In the data rows, the value 128 means zero.
Here is a table of points, one per row:
[112 101 125 138 131 134 127 132 111  61 100 135  93 105 157 139 176 128
 120 136  63 104 154 139 123 114 143 148 124 102 134 101  99 145]
[167 131 125 143 109 119 134 165 153 128  98 111  99 105 104 123 127 125
 118 128 144 109 124 151 140 116 106 172 137 143 114 140 125 134]
[106 128 137 135 113 121 128 131 140 144 130 124  91 102 106 143 108 119
  66 115 107 152 138 164 120  99  83 131  60 117 126 137 139 138]
[126 113 118 137 142 114 159 110 149 124 158 129 170 194 145 140 130 110
 122 155 170 144 146 166 121 113 138 156 143 135 131 147  96 121]
[ 77 133 118 137 132 128 134 119 126  93 114 100 118 160 106  92 150 120
  86 141 150 126 151 132 155 128 143 114 127 111 164  94 129 142]
[142 138  82 121 124 116 124 129 125 154 194 105 128  79 105 192 150 111
 103 138 143 150 158 157 125 132 146 126 142 136  81 122 129 131]
[132 104 154 175  90 138 112 137 129 110 138 122 188 165 132 143 108 133
 135 124  44 163 111 132 126 134 113 125 148 134 144 130 170 142]
[146 162 137 180 125 134 122 120 130 155 129 126 109 128 106 135 111 128
 160 156 119 117 154 120 115 110 219 114 109 101 148 140 107  94]
[185 128 124  85 196 127 102 108 134 148  81 117 129 114 134 110 117 126
 114 121 116 174 101 144 111 157 135 119 165 151 123 104 122 130]
[119 135 124 121 118 133 114 105  68 175 159 119 118 134 115 134 129 138
 112  95 137 124 110 125 154 190 127 213  88 130 127 106 126 129]
[107 136 133 136 157 145 118 168 123  83 108 120 176 134 130 145 123 117
 124 116 154 138 142 111 143 202 133 143  87 129 116 148 146 130]
[147 104 149 115 113 123 161 130 134 145 135 151 132 152 158 127 149 106
 118 130 136 120 146 102 134 106 126 140 132 108  66 140 148 105]
[131 152 131 112 126 126  99 122 132  79 140 146  73 123 144 130 205 158
 175 134 143 163 120 125  90 154 115 150 102  91 123 128 139 161]
[135 111 162 109 128 108 142 140 160 142 119 117 119 137 169 176 128 142
 141 104 125 138 105 146 117 115 136 103 119 109 136 153 119 130]
[134 118 124 141 137 120 142 107 145 147 160 129 127 163 120 126 110  95
 114 153  91 160 141 139 142 148 112 120 145 105 175 144 115 150]
[129 104 121 114 132 135 100 142  95 109 125 117 131 127 136 125 130 133
 132 116 122 152  66 149 143 110 162 134 131 109 131 130 141  96]
[116 155 158 105 134 135 148 137 112 129 102  75 107 137  90 153 127 121
 124 133  88 119 131 116 108 147 116 156 152 167 152 157 115 103]
[126 144 111 148 113 119 124 105 136 121 103 148 121 138 133 159 137 114
 131 148 158 170 123 112 130 134 102  85 115 146  95 133  84 140]
[130 132 130 141 122 134 117 105  85 136 125 151 128 135 138 161 122 174
 105 157 123 131 103 135 150 117 142  99  83 141 151 126 161 163]
[103 128 132 123  66 137 125 137 122 118  94 171 151 152  78  95 131 146
 114 114 124 143 191 127  99 144 145 115 130 170 117 144 139 114]
[121 122 109 153 136 114 130 135 133 158 136 136 132 109 150 135  74 132
 147 111 148 134 177  85 112 116 117 100 144 120 137 127 135 179]
[104 130 109 137 129 163  89 137  91 138  86 121 143 117 147 144 125   2
 151 120 124 131 120 131 126 135 103 111  90 139 101 135 111 111]
[144 113 126 104 138 124 130  99 103  94 122 124 140 135  82 130 132 106
 118 141 111 122 184 144 144 117 131 131 168  62 105 148 135 145]
[113 142 169 145 139 129  77 129  93 141 137 117 149 122 120 167 142 130
 122  79 166 119 151  71 147  77 112 118 153  94 159 130 113 135]
[140 195 106 101  95  97 135 143 111 104 162 116 146 150 141 129 140 140
 115 128 107 116  80 140 161 119  92  89 133 110 151 112  65  80]
[117 126 128 134 244 124 129 130 128 132 133 111 141 150 115 114 156 187
 112 111 107  93 135 141 138 122 104  69 107 172  88 123 136 135]
[145 147 138 122 114 203 114 118 168 141 112  67 145 151 139 149 101 152
 163 195 130  85 117 129 115 131 144 153 121 124  94  92 123 152]
[137 103 163 107 135 101 130 168 117 110 159 118 131  77 116 104  97 145
 139 194 124 145 162 106 186 133 120 150 115 132 161 132 125 122]
[114  78 146  67 135 126 133 124 147 112 113 133 105 152 107 128 106 126
 130 127 168 147 154 141 142 137 106  94 115  82 137 108 127  58]
[132 155 140 106 117 125 108  97 184 108 148 164 155  97 156 128 135 140
 156 108 120 139 140 137 156 126 133 131 128 124 120  99 136 130]
[110 131 124 127 111 157 138 120 164  95 134 134  91 121 102 154  94 127
 119 157  89 107 112 119 156 120  90  98 138 142  82 110 121 112]
[153 157 100  88 121 167 124 136 101 149 102 134 136 154 153 135 137 151
 114 104 124 154 125 148 112 122 150 132 111 142 152 161 120 133]
[107 159  73 124  93 121 110 121 104 153  97  90 123 146 163 131 143 137
 125 164 150  88 120 154 126 139 111  98 173 111 133 126 217 141]
[124 131 141 157 171  94 151 129 110 114  95 143 117 102 121 147 133 119
 122 147 121  99 121 125 149 155 129 134 155 137 125 169  99 116]
[130 133 153 140 140 114  94 131 170 124 128 119 139 121 185 138 136 127
  28 159 143 127 135 110  85 138 160 148 117 130 124 137 128 100]
[164 101 131 153 124 114 140 137 127  77 178 106 141 142  87 132 152  97
 150 156 175 147  90 116 103 113 112 121 112 165 137 128 130 184]
[ 63 168 176 141 160 119  91 133 147 166 136 138 113 147 117 100 112 117
 178 146 151 162  90 153 108  91 112 142 127 118 124 126 145 115]
[118  98  98  63 129  92 120 141 153 127 109 147 118 147  94 115 115 103
 121 106 105 112  81  86 137 120 155 144 134 137 119 137 149 180]
[172 149 173 133 139 112 154 125  92 132 108 125 129 138  98 105 109 137
 108 116 121 134 129 141 138 112 135 142 109 124  99 108 123 144]
[136 118 127 140 141 129  78 130 127 141 138 131 105 110 116 120 130 142
 133 144 128 127 144 141 134 159  72 137 183 148 139 128 145 122]
[ 84 106 143 156 121 146 143 153 121 133 113 135 118 120 140 167 126 140
  99  98 163 160 106 154 141 116 153 152 204 150 135  65 105 148]
[113 134 160  89 133 126 101 134 120 131 118 127 171 124 106 106 167 106
 143 147 126  82 131 148 148 106 166 131 127 123 115 143 123 151]
[121  97 159  89  97 170 108 111 112 128 143 129 121  83 146 143 123 109
 115 158 138 105 105 112 101 126 138  81 111 181 151 118 154 120]
[126 173 130 104 150 125 191 104  84 141 144 185 153 103 155 137  99 107
 132 137 115 123 114 120 134 112 143 128 129 121 126 131 152 137]
[173 120 101 154 170 159 110 140 152 114 145 188 118 159 126 143 106 100
  94 115 144  67  88 100 117 124 123 149 136 101 166 122 148 112]
[157 112 129 144 132 127 111  95 107 136 143 144 129 123 180 125 143 129
 167 126 131 143 157 139 108 136 118 111 129 170 166 142 100 129]
[159  94 122 158 112 198 139 151 123 153 122 131 123 123 104  94 176 147
 122 116 153 126 114 123 190 133 147  85 137 140 123 151 108 111]
[136 107 145 155 118 127 127  21 122  88 138 104 117 118 115  95 121 122
 118  69 129 108 118 151 113  92 138 141 140 153 110 138 145  99]
[ 77 129 144  98 114 146 128 102 126 143 146 141 126 119 126  81 130 152
  99 133 117 101 105  83  98 128 122 139 144 128 122 143  46 170]
[123 127 148 121 106 109 159  70 144 132 133  98 151 146 156 141 118 134
 150 118 161 143 119  91 169 163 121 137 134 124  91 114 125 128]
[125 105  87 149 116  45  70 121 117 127  97 151 117 139 136 108  80 139
 150 136 117 108 137 153 157 126 156 141 112 152 112 116  95 124]
[103  98  31 123 150 140 136  91 155 132 101  77 170  76 117 129 147 158
 142 150 113 182 119  71 138  64 127 173 112 137 153 152 140  87]
[153 132 124  95 111 154 111  94 156 132 103 159 120 117 102 162 117 152
 137 101 144  93 147 143 162 146 116 146 134 132 157 138 117 135]
[112 116 121 150 128 109 141 125 144 165 154 121  50 168 114 144 150 126
 143 112  96 150 118  74 137 166 176 105 131 112 119 140 141 115]
[146 198 132 132 113  99 138 135 172 127 128 114 121 115 104 122 138 101
 140 106 145 127 126 124 123 119 138 113 136 152 154 162 139 137]
[139 131 135 115 123 138 141 175 128 107 137  77 124 137 163 153  84 148
 151  65 114 126 155 121 115  96 128 121 110 117 124 129 122 136]
[128 142 133 143 113 118 149 155 144 144 137 158 132 151 158 121 185 114
 143 111 106 119 149 104 155  93  93 172 137 171 108 130 146 122]
[141 119 111 156 114 132 140 115 151 139 105 107 140 120 135  82 124 121
 101 121 126 123 124 144 111 155  85 125  95  80 138 144  98 158]
[137 146 132 143 148 188 142 141 136 142 159 166 135 106 134  89 127 126
 128 133 106 181 129 129 125 125 131 134 160  90  91 127 132 117]
[100 139 108 110 142 125 155 150 163 112 167 146 148 137 133 164 133 111
 140 110 115 144 144 156 125 146 173 118 137 162 145 111 123 135]
[ 80 112 127 144 127 126 140 138 141 114 172 115 137  75 138 107 114 133
 147  94 132  73 107 183 130 170 138 126 139 106 120 189 134 119]
[149 117 131 125 117  96 157 144  78 111 130 115 126 128 150 130 118 137
 150 136 136 129 119  92  54 147 120 122 168 116 111 133 142 105]
[133 152 125 114 138 141 123 126 117 103 160 103  70 149 171  74 110  96
 110 121 125 120 176 116 156 123 127 149 127 169 144 102 139 111]
[131  75 101  89 115 127 116 183 114 163 162 121 128 141 123  98 123 140
 125 132 135 110 138 156 108 106 122 130 120 135 114 132  99 135]
[136 123 116 136 132 110 136 121 141 164 137 126 171 110  90 136 158 108
 151 102 103  90 139 117  78 151 116 117 113 119 149  14 120 101]
[104 105 119 126 150 159 213 123 113 139  89 135  97 124 132 119 132 117
 177 133 144 113 131 159 135 121 123 140 116 135 162 117 130 152]
[147 156 124 152 105 116 144 157 141 106 110 123 128  80 140  78 114 120
 117 115 147 149 109 117 138 132 164 104 130 118 120  87 138 154]
[129 113 164 138 106  89 158 136 157 162 105 145 150 113 139 133 159 142
 120 136 130 129 120 136 113 130 112 130 116 123 164 116 160 103]
[ 97 155  98 141 128 142 148 139 105  91 129 170 129 138  91 124  91 187
 128 132 147 119 125 125  97 127 113 150 119 144 112 132 127  91]
There is one direction along which these points spread out most. How far along it is each point below, from 0 to 99? 50 is the average, and the first point above lies past it. One standard deviation of the points above along it is 16.
[146 198 132 132 113  99 138 135 172 127 128 114 121 115 104 122 138 101
 140 106 145 127 126 124 123 119 138 113 136 152 154 162 139 137] 33
[131 152 131 112 126 126  99 122 132  79 140 146  73 123 144 130 205 158
 175 134 143 163 120 125  90 154 115 150 102  91 123 128 139 161] 35
[117 126 128 134 244 124 129 130 128 132 133 111 141 150 115 114 156 187
 112 111 107  93 135 141 138 122 104  69 107 172  88 123 136 135] 73
[172 149 173 133 139 112 154 125  92 132 108 125 129 138  98 105 109 137
 108 116 121 134 129 141 138 112 135 142 109 124  99 108 123 144] 65
[129 113 164 138 106  89 158 136 157 162 105 145 150 113 139 133 159 142
 120 136 130 129 120 136 113 130 112 130 116 123 164 116 160 103] 31
[121 122 109 153 136 114 130 135 133 158 136 136 132 109 150 135  74 132
 147 111 148 134 177  85 112 116 117 100 144 120 137 127 135 179] 27
[110 131 124 127 111 157 138 120 164  95 134 134  91 121 102 154  94 127
 119 157  89 107 112 119 156 120  90  98 138 142  82 110 121 112] 67
[173 120 101 154 170 159 110 140 152 114 145 188 118 159 126 143 106 100
  94 115 144  67  88 100 117 124 123 149 136 101 166 122 148 112] 51
[136 107 145 155 118 127 127  21 122  88 138 104 117 118 115  95 121 122
 118  69 129 108 118 151 113  92 138 141 140 153 110 138 145  99] 68
[137 103 163 107 135 101 130 168 117 110 159 118 131  77 116 104  97 145
 139 194 124 145 162 106 186 133 120 150 115 132 161 132 125 122] 68
[100 139 108 110 142 125 155 150 163 112 167 146 148 137 133 164 133 111
 140 110 115 144 144 156 125 146 173 118 137 162 145 111 123 135] 29
